rotation ticks, each row followed by its count of ticks:
The counts run from 0 to 389.
[ -2   9 -13   0  -7 -27   6   8 -12  -1  11   9   9  15  -8 -10   0 -26
  -1 -10  13  16   6 -17   0  -5 -26 -11 -13  -4   7  15  -2  -5 -10  -6
   6  16  16  -9  -8   1  13  26   4  11 -22  10   7  11 -26  13  11   4
   0  14 -14  -2  35   0 -11   5]
7
[  0  16 -18 -17  -8   2   4 -12 -21  -1  10  17   6   6   4 -11   3 -21
  -9 -16   2   2   0  -2  13   1 -20   5  27  -4   3   2  20   4   9  -7
   4  14  27 -23  14  10  16  24  -3  15 -14  18  -1   3 -21  14  -7  -3
   2   7 -20   1  25   1  -7  -9]
12
[ -6   8  -6 -10  -4 -11   7  15 -15  14  19  19  -4   3  -1   4   3 -12
 -10  -3   1   3  14 -32 -13 -14 -22   1 -11  -3 -21   9   9   9   7   6
  -1   8  35 -15   8  14 -13  11   1  -8  -5   9  -2 -12 -11   7 -18   0
  -9  -2  -4  -9  43   3  12 -12]
34
[  3  22 -21 -18  -1  -1   6   0 -19 -12  -1  19  -5   2   5   6  -7 -15
  -2 -21   2   9  -1 -11  -1   6 -32  -3  16  -3 -12  18   8  -5  -1   4
   8  19  22  -5  14   2  12  31  -7  12   1  15  15  -4  -4   9  -3  -6
  -2   8  -9 -12  37 -11  -2  -3]
237
[  8  16  13 -14 -11 -15  -5   0  -8  -7   5  16   4  18  -6  -4  -9 -16
 -22 -15   6  21   2 -20  -3   3  -8  -8 -11  -9 -22  22  -1  12  -6  -6
  10  12   5 -19   4   1  -5  12   7  -4 -11   4   5  -5 -27  22 -17  -2
   0  12   1   6  31 -14  -5   5]
277
[-13  18  10  10 -19  -5   1  -8 -11  -1  14  21  -2   7  -7  -5   1 -14
 -23  -4   3  16   5 -18 -13  -9  -2  -6 -12  -5 -10   6  -1  20   8  -1
   2  16   5 -12  19   8 -12   9  -2  10 -27  -4   8  10 -31  18 -12  -7
  -1  -5  -7  13  28 -12   4  -9]
84
[-16   9   2  -6   1  -8   0   6 -22   6  22  10  18  12  -7  -6  -1  -4
   1  -5 -11   8   9 -18 -13 -15 -18   6  -7  -8 -18  12   5   0   3  -1
  -1  -1  22 -29  20  20  -1   6  10   4  -4   5  -5 -18 -22  -7  -9  -2
 -20  -7  -9   4  43  -1   7 -17]
158
[ -5  23  -5  -9  -6  -8  12  -3 -16  -4  -2  30  -1  -1   3   6  -4  -8
  -2 -14  -2  14   2  -6  -5  -7 -26   9  28  -3 -15  20   1  -4  -5   1
   8  14   7  -5  11   1   1  19  15  11 -13   2  10  -7  -7   5 -12   3
  -3   3  -3   1  48 -21  -1  -4]
47
[-10  15 -10  -2   1   0  -2   2 -23  -5  12   4   4   5   8   3  -5 -13
   0 -13  -1   0   7 -20  -2   5 -20   3  -9  -8  -9   7   9   0  -4   6
  -7  12  30 -19  18  26   6  13 -14  19   0  16   3 -14 -22   8 -11  -8
 -15   0 -19  -3  30  -6   4 -27]
339
[-18  19   4   2  -5  -8  -8  -1 -17  -4   7  16  11  14   0   1 -10 -22
  -4 -14  -3   5   1 -13 -11   0 -23  13  -1 -15  -8   8  11  -4  -6   0
 -10  13  20 -12  11  13  -5   3   8  16 -20  -4   0 -14 -24  12 -12  -1
 -20  -8 -11  11  41  -4   1 -18]
149
[ -7  24  -5   7  -5 -16   0   7   3   2  14  15  13  10   0  -8  -5 -24
  -7  -5  13  18   1 -12  -5   1 -27   0  -9  -8   6  18  21  -3  -8   2
  -6  13  28 -11  13  10   8   9  -8  14 -31  -8  10   6 -23  14   4  -7
  -6   8 -23   4  23  -2  -6  -7]
16
[  0  10  -4 -19  -7  -8  -3  -1 -20   4   8  18   8  20  -9  -6   4 -21
 -21  -6  -9   3  -1  -8   4 -17 -19  -2   2  -7  -9  10  14  -6  11 -19
   2   7  21 -10   4   6  13  16   7   6 -20  20  -3   4 -25  15 -12   1
   5  -3 -21  -1  38  12  -7  10]
193
[-12  14   2   3  -9 -15  -1  -4 -16   3   9  22  -2  16   0  -4   7  -9
 -24  -5 -14   7  13 -29 -12 -11 -15   0  -6  -8 -21   2   2   4   4  -9
  -9   9  16  -8   4  11  -8  13  10  14 -16  13  -3 -10 -29  19 -16  -6
  -9 -10 -15   2  40  -6   3   1]
92
[  1  18  -4 -23  -8   3  -8  -1 -17 -14   7  13   4  17 -11   0 -11 -27
  -8 -13   8  18 -16  -9 -18  -2 -17  -6  -2 -13 -22  25   4  -6   6 -13
  16  12   6 -17  10   1   2  27   3  -1  -7   2  15   0 -17   3  -2   2
   2   1   1  -4  37  -3   3   6]
53
[  6  10 -11  -3  -2 -23   9   0  -9  -1   5  11  10  13  -8  -2   0 -24
  -9  -8  13  13   5 -15  13  -3 -25 -15  -6  -4  -2  20   3  -3  -8  -9
   7  20  14 -14  -6  -4  12  25   3  10 -21   9  10  14 -23  14   1   4
   6  19 -13  -5  29  -1 -21   6]
6
[ 17   7  -3   0  -7 -10  13  -8 -11  -1   8  15   1   3  -5  10   4 -18
 -13  -3   7  12   5 -16  16 -11  -3 -20  -5   0 -20  15  -4  24  -1  -1
  24  20   9 -19  12  -2   7  12 -12  11 -10   9  20  15 -17   8  -4   2
   6  14 -10 -10  30 -16 -12 -15]
311
[  0  19   0 -18  -3  -9  10   2 -22   9   5  20  16   0   5  -7  -6 -10
  -9  -4   0   7   1   8  19  -4 -21   5  15  -6   0  28  12   7   4   4
   4  14  21 -21  19   9  24   3 -10  10 -18  19   7  -1 -16   7 -10   0
   4   9 -23   8  33   3 -14 -15]
386
[  5  17 -12 -16 -13   4  -1  -3 -15  -3  19   8   2   9  -1  -7  -3 -15
  -1 -22   8   8   7  -5  -2  15 -17   3   9  -6  -5   8  11  17  10   3
  14  16  25 -37  27  11  10  15 -19  15   3  12   7  -1 -23   4  -3   0
  -5   8 -14  -4  18 -14   7 -20]
21
[  3  20  -4  -9 -13 -10 -11  -5  -3 -15  16   5   9  25  -9 -13  -4 -26
  -1 -23   8  17   4 -13 -14  13 -20  -2   2  -7  -6   9  12   6  -2  -5
  12  11  11 -36  12  10   8  17   3  11  -5  -1   8  -2 -34  10   4  -3
  -3   9  -7   1  18 -18   0  -5]
335
[ -2  22  -9 -23 -15   6  -2  -3 -19 -16  13   7   0  10  -5 -11 -18 -25
  -9 -23  17  15  -6 -11  -5  16 -16  -6   4  -8  -4  10   4   3   9   0
  10  22  17 -21   9  10  -1  27  -7  -4  -5  13   6   0 -18  18 -12  -3
   3  12   0   6  26  -4   2  -2]
144
[-10  22   0  12 -15 -10   5  -5 -12   2  15  19   7   4   7  -5   3  -9
  -9  -5  -5   7   9  -7   0  -3 -20   5   0  -6   0  12  12   8  -3   8
  -4  14  19 -15  31  14  14   3 -15  29 -24  -3  11   3 -24  10  -3  -4
 -12  -2 -26   6  25 -11  -3 -18]
206
[ -9  10  -3  -5  -4  -7   2  -1 -33  -9   1  15  11   5  -1  10 -10 -11
   4 -11 -10   4  -7  -1  -7  -6 -22   7  -1 -13 -17  14  -5  -8  -4  -3
   0  17   8  -7  18   5  14  11   2  22  -9   7  10 -12 -14  -2  -1   7
 -14 -10 -12   0  52  -6  -8 -14]
57
[ -1  17  -4 -16  -5  -5   9  -6 -29   7   9  15  17   6   0  -9  -2 -11
  -5  -9   0   9  -2   7  16  -4 -16   6  21  -5  -1  22  11   7  11  -1
   9   8  17 -30  22   8  24   7  -2   7 -13  21   0   1 -17   5  -8   5
   2   7 -19   8  36   0 -10 -10]
385
[  6  17 -18 -13  -7  -1  -1  -7 -10  -3  16  20   2  12  -2  -5  10 -12
   5 -15  -7   8   5  -3 -15  -7 -24   0  16  -3 -12  12  11   6  11  -5
  17   7  15 -25  28   5  15  24  -5  20   1   4  11  -4 -18  -6  13   1
  -2   0 -17 -14  27 -22   2  -2]
112
[-12  15 -14   2 -11 -11   8   4 -10   2  16  15   0  11  -6 -11   1 -26
 -13  -4  17  14   2 -22  -3  -8 -16 -15 -19  -3   9  11   4   1   0  -3
  -1  20  23  -5  -4   8  -7  30  -6   3 -30   6   6  16 -25  25  -4  -5
   2  13  -9   2  29   4  -5   3]
323
[ 11  15   0  -9 -15  -9  -2   6  -5   1  16  10   1  17  -5  -9   1 -12
 -15 -15  10  10  10 -13 -11   4 -12 -10 -17  -4 -17  19   9  25  10   1
  16  13  24 -33  21   5  10  12 -18   2   2   6  11   2 -25  11  -2  -3
   4  16 -11  -8  13 -17  -1  -2]
211
[-10   9 -14  -6   5 -19   8   9 -15  -3  15   5   4   9  -3  -9  -5  -6
  -9  -6  -2  17   6 -28  -7 -10 -22 -10 -18  -6  -9  22  -6 -10   1  -4
  -1   6  17 -10   2   9   8  30   3   1  -6  24   5  -4 -27  17   2 -16
  -5   8  -7  -3  30  -7  -4   6]
99
[-19  20 -20  -2  -7   2   2  -9  -6 -12  14  14  -1  12  -6  -4   0 -19
   4  -9  10  19  -5 -21 -19 -18 -18 -12   4   0  -2  12   6  -2   1  -7
   6  10   7  -9   7   7 -16  37  14   5 -21   1  11   8 -21   9   8 -10
  -2   2   6  -3  39 -14   6  -5]
233
[-24  12 -10   1   2  -4   6  -5 -17  -7  21   4  14   6  -7 -13  -2  -2
   1  -1  -4  23   1 -13  -7 -25 -10  -8  -6  -5  -7  26  -6   0   1  -8
   8   1   5 -21  17  16   8  25   9   5 -10  14   8   2 -33   7  13 -13
  -5  -7  -9   7  32  -9  -3  -8]
290
[-13  22  -2  -2  -5  -6   8  -7 -18 -14  -5  26   3  -8   7   7 -11  -9
   2 -14   0  15  -3 -12  -2  -8 -24   3  20  -3 -10  23   1  -3  -9   3
   3  19   8   1  18   4   0  15  12  16 -20   0  12  -5  -6   7  -5  -2
  -5   4  -2   4  45 -22  -7 -10]
48
[-11  19   5  -1 -10 -12  -6   8 -16  -5  10  17   5  13   3  -3  -9 -18
  -4 -17   0   9   6 -15 -12  13 -27  16   0 -12  -5  14   8  -7  -9   1
  -9  15  17 -12  11  11   6   5   4  16 -14  -3   2 -16 -16   7 -12   7
 -15  -1 -13   6  43  -7  -1  -8]
148
[ -7  10 -10 -16  -6  -3   3   0 -27   5   8  13   8  17  -8  -8  -1 -21
 -18   0  -8   0  -7 -10   2 -15 -17  -6  -6 -10  -9  11   6  -4  16 -15
  -2  14  21 -11   2   8  11  22  -2   7 -18  25  -1   1 -20  12 -11   0
   0  -7 -18  -3  38  18  -5   8]
192
[  5  12  -2  -8  -4 -10   8  -5 -14  -5  17   9   7   3  -2  -1  -2 -14
   6 -18  16  13  13 -22   2   2  -9 -12  -1   1 -20  11  -1  25  -4   6
  20  15  18 -35  19  15  -3  13  -3   2   4   5   7   1 -24  -2  -5  -1
  -6  18   4  -6  30 -23  -1 -28]
30
[-14  16 -13  -9  -7   2   0  -1 -18  -1  20   4  11  14  -8 -18  -3 -17
 -12  -1   7  10  -4  -6  -2  -7 -11  -9 -13  -3   4  20  11   3  10  -4
   5  12  22 -22  15  15  13  26 -18   3 -18  20   6  11 -29  18   6 -11
   0   6 -18   4  20   8  -3  -5]
200
[ -9  11   5  -2  -6 -20   5   6 -29 -10   9  10   8  10  -7  -8 -10  -4
  -2 -17  -9  17  12 -20  -9   4 -11   0 -16  -8 -11  15 -21  -3  -8   2
   6  11  -1 -20   6   8   2  16  15   9  -5  17   2  -4 -32  11  -2   1
 -12   0  -3  14  45 -14   0  -3]
280
